(in the rows, 128 means zero)
T: 4 groups of rows, each row roughly a mix of its group's hidden directions:
T (143 x 10):
[[133 138 145 132 160 140 173  51 119 138]
 [115  86 102 102 116 104  98 148 178 172]
 [ 99 106  86 115 109 122 126  98 190 165]
 [100 108 142  93 114 140 100  92  79  81]
 [ 89 102 106  97  87 102  93 177 128 117]
 [138 112 123 128 137  99 109 165 187 185]
 [170 124 133 149 155 138 101 180 172 164]
 [143 120 180 147 126 100  69 139 108 169]
 [132 151 125 123 105 118 145 143  64  66]
 [117  81 130  82 143  98 121 127 157 186]
 [124 125  87  88 156 137 178 123 162 172]
 [121 141 135 140 133 124 191  62 109 151]
 [129 161 149 143  91 151 128 110  86  65]
 [186 169 134 144 155 166  90 148 145 117]
 [140 126 185 149 143 115 141 100  93 185]
 [153 152 126 149 168 148 179  77 155 143]
 [142 106 130 129 143  94  99 173 180 175]
 [126 132  93 129  95 160  81 151 149  71]
 [130 138 123 132  88 133  76 198 127 108]
 [160 164 175 157 167 157 140 142  90 143]
 [165 160 166 165 146 141 108 163  82 111]
 [148 157 168 164 179 102 143 112 121 170]
 [128 115 161 158 173 117 139  93 134 192]
 [149 169 178 173 145 123 172 107 110 117]
 [151 112 128 117 126 167 107  62 177 139]
 [136 116 164 124 146 105 160 123  99 202]
 [124 158 131 133 127 117 120 161  85  52]
 [108 158 104 157 146 144 183 132 107  73]
 [115 119 133 147  97 146  80  99  80  79]
 [121  91 116 114 124 100 103 130 169 198]
 [ 99  89 128 107  94 160  74 144 147  93]
 [ 89  88 118  99  87  93  96 158 102 114]
 [140 158 154 148 179 137 184 101  99 141]
 [ 98  77  99  89 115 154  92  86 131 121]
 [117 121  79  99 124 156 127 185 162  95]
 [105 105 166 170 101  99 163  79 114 117]
 [ 98 118 115  80 126  96 106 186  94 146]
 [173 175 106 133 143 172 149 159 134  90]
 [143 136 121 118 169 139 175  64 149 153]
 [123 140 124 161 127 134 162  79 196 112]
 [162 135 164 139 190 118 138 108 129 180]
 [ 91 106 107 129 126 122 178  64 150 108]
 [ 86  95  83 103 109 129 181  99 143 127]
 [ 92 118  92 104  93 125  86 176 158 110]
 [147 166  83 144  98 144 122 120 191 149]
 [ 97 101  62 106 144 131 123 135 159 171]
 [148 172 125 168 139 110 127 200 145 126]
 [158 166 154 170 160 107 121 100 160 169]
 [106 145 106 152  82 141 125 139 193  91]
 [133 115 126 135 101 163 117  56 167 155]
 [108  66 124  80 106 123 108 125 166 157]
 [102 144 148 137 164  79 173 107  83 140]
 [156 150 150 152 176 159 133 137  67 111]
 [169 172 138 128 185 155 161 112 102 120]
 [146 123 135 133 137  90  99 199 144 168]
 [ 89 105  77  94  95 124 153 142 124  84]
 [105 108 142 112 106 101 150 158  53 137]
 [159 142 105 114 108 135 141  70 174 170]
 [143 162 102 119 145 166 132 134  96  58]
 [ 79 110  89  74 127  80 140 129 124 141]
 [158  95 122 118 115 161  77 117 186 145]
 [124  99 143 118 115  89 128 164 138 202]
 [115 171 127 138 108 131 120 197  95  91]
 [130 136 171 143 129 122 175 118  57 141]
 [ 96 107  90 100  89 102 102 163 169 109]
 [112 125  85 124 122 113  99 185 182 110]
 [164 154 181 152 101 168  99 101 108 119]
 [ 81  89 105  94  89 103 103 166 138 125]
 [138  78 155 114 130 144  58 113 100 128]
 [111 108  73  95  93 151 125 145 165  88]
 [102  99 107  67 155 109 175 101 121 123]
 [133 121 152 136 105 110  60 186 117 141]
 [102 114  96 115 136 135 181  75 171 139]
 [ 86  95  91  96 113 137 129  85  81 139]
 [154 160 152 156 149 154 125 142  55 121]
 [ 82 132  87 126  97 119  79 166 162 131]
 [124  94 123  93 129  80 124 172 181 144]
 [142 158 156 156 141 140 143 125  70  71]
 [119 115 107 131  84 127  70 170 154  91]
 [113  81 120  93 119 133 106  93 107 190]
 [129 152 118 127 152 163 171  86 106  71]
 [ 77  81  95 104 103  93 137 119 163 138]
 [145 144 173 165 145  83  92 142 120 173]
 [157 162 150 169 150 164 153  87 101 100]
 [100 148 114 105 117 141 120 196  99  83]
 [146  80 158 111 117 112 103 122 154 193]
 [154 188 141 182 140 121 164 148 143 144]
 [159 132 161 145 172 103 146 108 125 192]
 [132 147 120 131 133 196 148  63 136 130]
 [137 151 113 144  62 132  74 138 159 107]
 [111 114 132 117 111 162 125  64  92  80]
 [ 96 139  99  95 105 121 158 153  69  94]
 [142 159 161 154 114 133 126 156  65  84]
 [158 132 178 139 157 102 118 173  77 128]
 [178 154 190 166 129 132 104 145 142 114]
 [123 157 143 146 123  99  93 205 109 128]
 [107  73 151  82 130 140 116  72 114 127]
 [126 168 155 157 114 126 150 148  82  71]
 [150 125 162 136  77 146  65 116 147 154]
 [128 168 110 120 144 151 180 128  93  72]
 [135 142 168 141 128 120 104 144  51  99]
 [188 156 147 140 152 147 133 159  76 109]
 [ 97 150 104 126 137 139 165  99  87  68]
 [148 124 131 127 151 162 136  62 173 163]
 [163 183 156 176 160 140 157 133 116 143]
 [148 155 149 160  91 129 104 191 117  94]
 [152 160 130 121 143 156 153 148  59  93]
 [ 76 105 115 102  92 102 173 150 109 157]
 [121  99 180 170  91 102 133 108 128 172]
 [116 116 135  96  81 124  93 155 107  66]
 [156 106 104 117 137 181 153  82 175 130]
 [161 142 106 128 128 201 146 107 168 108]
 [126 138 161 191 186 156 121 127 140 147]
 [134 102 153 129 153  90 159 102 121 196]
 [157  88 137 116 124 171 154  87 179 144]
 [171 155 174 178 133 141  81 125 133 117]
 [178 124 142 146 142 160  93 116 181 163]
 [ 92  83 141 111  85 149  79 129 116  94]
 [147 168 137 139 140 163 139  78  91  80]
 [119  95  88  94  85 159 110 107 165  99]
 [109  73 124  86  93 105 100 135 154 165]
 [ 82 106  69 102 105 109 134 127 172 119]
 [ 89 129 124 118 106  86 121 183  80 105]
 [111 142 100  81 121 144 134  99  99  62]
 [134 156  86 144 155 122 164 146 187 162]
 [101 130  94 117 107 133  90 141 131  53]
 [144 142 139 132 173 159 138 142  74  73]
 [ 78 105 103 100  98  83 119 164 106 104]
 [111  83 101  93  90 126  82 164 148 114]
 [115  87 122 105 144 144 140  56 168 132]
 [151 150 169 145 148 129 147 133  53 110]
 [125 104 134 117 154 116 152  84 156 198]
 [115 151 103 129 154 125 182 140 146  62]
 [153 138 117 127 100 184  87 175 153 104]
 [150 151 128 147 164  80 165 145 126 184]
 [146 145 153 133 133 165 127  65  88  89]
 [116  97  93 103 125 176  77 118 166 110]
 [108 102 112 119  85 161  85 101 180 139]
 [111  91 150 122 127  82 118 123 147 198]
 [100 151 133 133 141 108 190 111  70 110]
 [ 88 128  91  98 108 115 155 146 109  65]
 [128 122 141 138 155 122 161  68 170 176]
 [115 125 136 112 120 143 147  96 116  42]]
which group is each row in? (one row of each group first):
[ 83 140 123 119  98  96 157 173  95  88]
(40)
[107  94  96  82  66 102 121 128 143 140]
(57)
[ 98 141 118 109 102 110 185 107 104  74]
(65)
[119 163 151 149 156 114 184 112  72 126]
(118)

[102 103 130 106 132 140 144  42 115 131]
(57)
[114 154 171 146 129  98 130 145  63  91]
(40)
[121 153 146 123 119 121 178 115  78  68]
(65)
[ 99 107  73  97  83 134 129 137 151  85]
(118)
[131 109 164 125 122 107 157  61 125 175]
(65)
[ 94 111  78 109  96  82 111 142 171 115]
(118)
[132 131 141 134 153 130 172  46 122 143]
(118)
[166 149 168 139 125 130 123 183  87 167]
(40)
[145 143 136 156 174 109 150 112 153 196]
(57)
[143 106 149 114 164 123 103 100 128 203]
(40)
[125 124 173 137 142 107 174 105  75 168]
(40)
[110  93 108  95  92 111  83 156 176 127]
(65)
